128 stands for zero in the data rows.
Some points, each followed by its number:
[ 66  97 192 156 117 193 186 214 214 127 167 124 113 203 135  72 166 140
 150 180 170 151  75  30] 0
[ 66 133 144 142 131  95 174 168 101 168 115 167 116 132 111 124 174 130
 116 113 105 140 108 146] 1
[199 141  82 102 132 107  68  55  93 105 115 108 145  80 129 164  80 121
 120 107 118 103 176 176] 2
[ 67 150 117 133 136  44 170 149  47 189  91 186 119  94  97 145 178 126
 103  79  76 133 124 201] 3
[133 134 122 127 130 120 120 120 121 128 126 130 132 122 127 131 123 126
 126 125 128 125 133 133] 4
[ 87 130 142 140 128 112 161 157 116 151 124 148 120 137 119 122 158 129
 124 123 117 140 113 129] 5
[133 105 154 133 116 188 130 149 191 102 155 102 123 170 140 101 118 132
 144 167 163 137 110  59] 6
[ 71 100 187 150 117 183 181 206 203 129 160 122 114 197 134  77 164 137
 148 173 159 151  81  42] 7
[122 110 154 137 123 171 141 157 177 116 151 115 124 161 135 104 133 133
 139 155 153 137 110  75] 8
[104 122 150 137 123 142 153 157 149 128 139 133 122 156 130 111 142 135
 133 141 137 138 112 101] 9
[ 41 114 181 154 120 137 200 210 159 156 140 156 106 179 118  91 181 136
 132 145 134 151  83  84] 10
[ 85 125 151 139 127 125 166 168 134 147 129 143 117 148 122 112 157 130
 128 132 122 140 105 112] 11
[120 117 146 132 124 154 139 145 159 120 140 121 122 153 134 113 131 128
 138 148 146 134 115  93] 12
[114 122 141 133 126 139 139 145 142 127 133 126 124 146 126 120 134 131
 133 137 132 132 119 110] 13
[208 155  61  97 137  85  52  33  63 108 101 115 150  57 131 182  73 118
 114  94 107  98 184 205] 14
[ 72 144 130 137 136  64 172 158  73 182  99 177 120 111 105 135 170 129
 111  96  90 134 120 179] 15
[203 103 131 116 116 217  76  98 214  60 167  65 141 159 161 113  72 132
 153 178 185 120 135  51] 16
[ 95 156 105 127 138  51 147 125  49 171  91 172 123  89 108 154 157 125
 109  84  81 126 138 205] 17
[185 143  83 110 134  94  77  59  81 118 108 119 144  77 129 165  90 119
 115 100 111 107 172 188] 18
[125 129 126 129 127 121 132 130 124 133 126 135 129 130 124 132 132 128
 126 124 125 126 125 135] 19
[ 97 153 101 126 138  43 145 119  40 176  88 176 126  81 103 161 155 125
 101  76  76 126 139 212] 20
[156 137 108 120 131 116 104  97 112 122 122 121 134 109 129 146 111 126
 125 119 123 117 145 147] 21
[ 75 122 155 145 126 126 172 177 139 152 131 152 115 152 118 107 164 133
 125 132 124 143  96 115] 22
[101 121 154 139 122 146 156 165 156 133 138 132 122 158 123 107 147 131
 134 145 140 140 105  95] 23
[137 115 143 132 124 169 128 140 175 115 150 109 129 156 136 108 120 131
 144 154 151 132 119  86] 24
[138 136 112 124 131 109 112 106 106 130 117 131 133 107 126 139 119 125
 125 116 115 123 142 151] 25
[ 42 110 184 157 121 146 200 217 169 154 144 150 104 181 121  87 183 138
 133 148 133 154  78  78] 26
[116 136 119 126 135  98 134 124  99 146 116 146 126 112 121 137 139 129
 118 110 107 125 129 161] 27
[187 111 124 120 120 184  84 101 178  80 148  86 136 141 149 122  83 130
 146 158 166 118 140  83] 28
[214  96 141 118 115 244  73 105 243  43 178  48 142 172 168  98  60 131
 169 194 201 123 132  22] 29
[ 68 146 119 137 139  48 170 148  49 185  92 184 121  98 102 145 174 127
 105  83  78 135 126 198] 30
[108 125 133 133 129 119 143 144 120 141 126 142 123 133 122 124 139 131
 120 124 125 132 120 130] 31
[118 136 111 126 131  97 131 120  97 144 114 142 130 106 118 138 135 126
 118 108 107 124 137 162] 32
[ 66  96 197 158 117 196 190 218 218 128 166 123 111 209 135  69 163 137
 146 179 166 158  71  28] 33
[165 130 111 116 131 133  98  95 129 113 125 110 136 114 131 140 104 127
 125 127 132 121 143 135] 34
[ 24  94 213 166 117 184 223 254 211 150 164 143 100 219 126  63 192 141
 149 173 158 165  58  28] 35
[150 124 130 126 126 155 111 121 157 106 139 108 135 138 136 122 111 127
 135 142 146 125 129 101] 36
[134 119 137 129 127 156 126 131 158 110 141 113 125 143 134 118 118 129
 137 147 149 132 119  99] 37
[186 114 128 118 121 186  83 103 183  77 153  81 137 139 152 121  86 128
 146 161 165 120 139  81] 38
[132 143 106 121 130  96 121 108  89 137 112 142 129 101 121 147 130 125
 114 103 107 121 142 168] 39
[109 135 127 130 131 108 142 134 108 144 119 146 125 122 119 130 143 128
 119 115 117 129 125 144] 40
[138 124 132 128 126 145 123 131 147 117 136 117 127 135 133 120 122 129
 135 140 140 129 122 107] 41
[ 77 148 112 129 138  46 164 136  43 184  88 183 122  91 102 152 167 126
 106  82  74 129 131 209] 42
[175 140  87 110 131 108  84  71  91 118 111 122 141  89 132 156  98 125
 121 110 115 112 161 171] 43
[126 113 155 138 121 176 136 154 187 109 152 109 124 169 142 102 125 134
 144 163 159 134 111  67] 44
[130 110 142 133 124 165 129 145 167 115 149 116 124 152 134 110 126 132
 135 152 150 134 116  91] 45
[ 91 119 157 140 124 147 160 174 156 137 139 130 121 163 125 103 151 132
 137 145 139 142 101  95] 46
[127 145 105 119 135  89 127 111  85 146 110 144 130 100 120 149 134 124
 117 100 106 122 140 173] 47
[ 90 135 132 133 131  94 158 146  98 154 113 153 123 120 114 132 155 127
 117 113 109 135 121 155] 48
[114 128 134 133 127 119 139 136 127 134 125 134 127 130 125 128 139 131
 126 126 125 129 122 129] 49
[138 116 144 132 122 168 130 137 169 108 149 111 126 156 139 113 118 128
 141 148 150 132 117  88] 50
[110 144 111 127 137  81 139 123  81 152 107 154 126 104 113 144 146 130
 115 100  98 126 135 173] 51
[ 86 154 105 127 139  41 152 124  35 183  87 180 124  81 101 160 163 126
 104  74  74 123 139 215] 52
[126 125 134 129 129 135 127 132 133 125 134 122 125 135 132 122 125 130
 132 135 130 128 124 118] 53
[130 143 104 122 133  86 120 109  80 145 105 145 129  93 120 154 130 124
 115  99 104 120 142 180] 54
Which two points above are nearest to each new point, looking only along the 2 directions in which the numbered points spread most? Their numbers follow each, nearest first.
[  2  97 218 172 116 173 242 255 204 165 159 161  98 222 118  59 209 141
 143 167 149 171  47  34] 35 26
[157 120 130 124 122 162 107 116 161  99 142 106 129 141 139 120 107 130
 138 147 154 123 130  97] 36 37
[255 165  13  75 141  69   0   0  26  88  85  96 168   7 137 219  27 110
 108  70  95  72 231 253] 14 2
[169 128 112 117 126 146  96 102 142 100 133 105 137 124 140 135 101 125
 135 135 141 118 146 121] 34 36
[ 81 129 146 139 129 105 163 162 116 158 120 155 119 137 116 121 164 128
 124 121 117 139 110 137] 5 1
[ 60 119 165 149 128 128 183 194 140 154 132 155 110 161 120 102 173 133
 135 131 124 148  92 105] 22 11
[156 134 105 118 131 122 103  98 113 119 123 121 136 110 130 145 114 124
 126 120 122 117 149 146] 21 34
[173 142  90 109 132 101  87  75  89 120 109 122 139  90 126 158 100 120
 120 105 117 109 158 174] 43 18
[209 146  76 103 132 117  61  48  96 100 116 103 146  76 137 168  76 121
 122 108 124 101 173 172] 2 18
[185 144  79 107 135  97  74  57  85 117 108 122 143  74 128 164  91 121
 118 100 111 106 170 183] 18 2
[196 105 134 117 120 208  79 103 210  65 165  66 140 157 157 107  74 127
 150 172 181 122 132  53] 16 38
[ 69 131 146 140 127 101 172 170 110 163 121 163 116 136 112 118 169 130
 121 120 109 141 107 138] 1 5
[255 194   0  57 149  12   0   0   0 100  54 110 175   0 124 255  18 105
  86  29  63  59 255 255] 14 18
[255 166   4  65 143  87   0   0  40  65  89  72 173   0 147 226   4 111
 111  76 108  64 243 246] 14 2
[ 71 139 143 138 132  92 172 168  99 167 112 166 115 127 111 124 170 131
 115 110 107 139 111 153] 1 48
[ 73 132 140 139 130  93 168 161  98 164 116 162 119 128 113 127 165 130
 117 114 108 138 109 151] 1 48
[167 119 124 125 126 156  99 108 156  96 141  99 134 131 141 129  98 127
 136 145 152 123 137 101] 36 28
[181 142  88 110 134 107  80  70  96 116 117 115 140  88 132 160  95 122
 120 110 118 108 162 169] 43 18
[ 89 138 129 136 132  88 156 154  94 160 114 160 119 121 115 133 157 129
 118 109 103 133 120 162] 48 1
[213 138  84 102 128 129  55  47 112  89 124  92 148  85 140 157  71 121
 127 116 133 106 171 158] 2 43
[153 129 117 121 127 133 103 103 128 112 128 116 133 120 134 134 108 128
 131 129 130 121 140 131] 34 21
[ 75 144 124 135 139  65 169 152  66 177 102 173 122 105 105 140 170 128
 110  93  87 132 121 182] 15 30
[173 126 116 120 127 149  93 101 145 100 135 101 137 121 141 133  96 126
 133 135 141 119 143 121] 34 36
[161 122 128 124 123 163 107 111 161 102 143 103 134 134 139 124 102 125
 138 147 150 122 134  98] 36 37
[241 134  78  96 132 144  34  28 125  73 128  78 151  83 148 162  48 121
 129 127 136  96 183 149] 2 14
[ 51 144 136 142 136  61 188 171  67 183 101 184 114 117 101 132 183 129
 108  92  83 140 113 177] 15 30
[189 132  98 110 130 137  77  77 128 101 129 103 142 106 140 148  89 127
 130 123 136 112 156 139] 34 21
[255 187   0  59 152  27   0   0   0  94  63 100 172   0 134 249  14 104
  94  41  74  58 255 255] 14 18
[ 81 107 173 146 120 169 173 192 182 132 151 129 115 182 132  89 156 134
 144 160 152 148  89  63] 7 46
[165 119 122 121 127 156 102 107 156 101 140 105 134 129 139 128 102 127
 137 143 147 124 140 109] 36 41
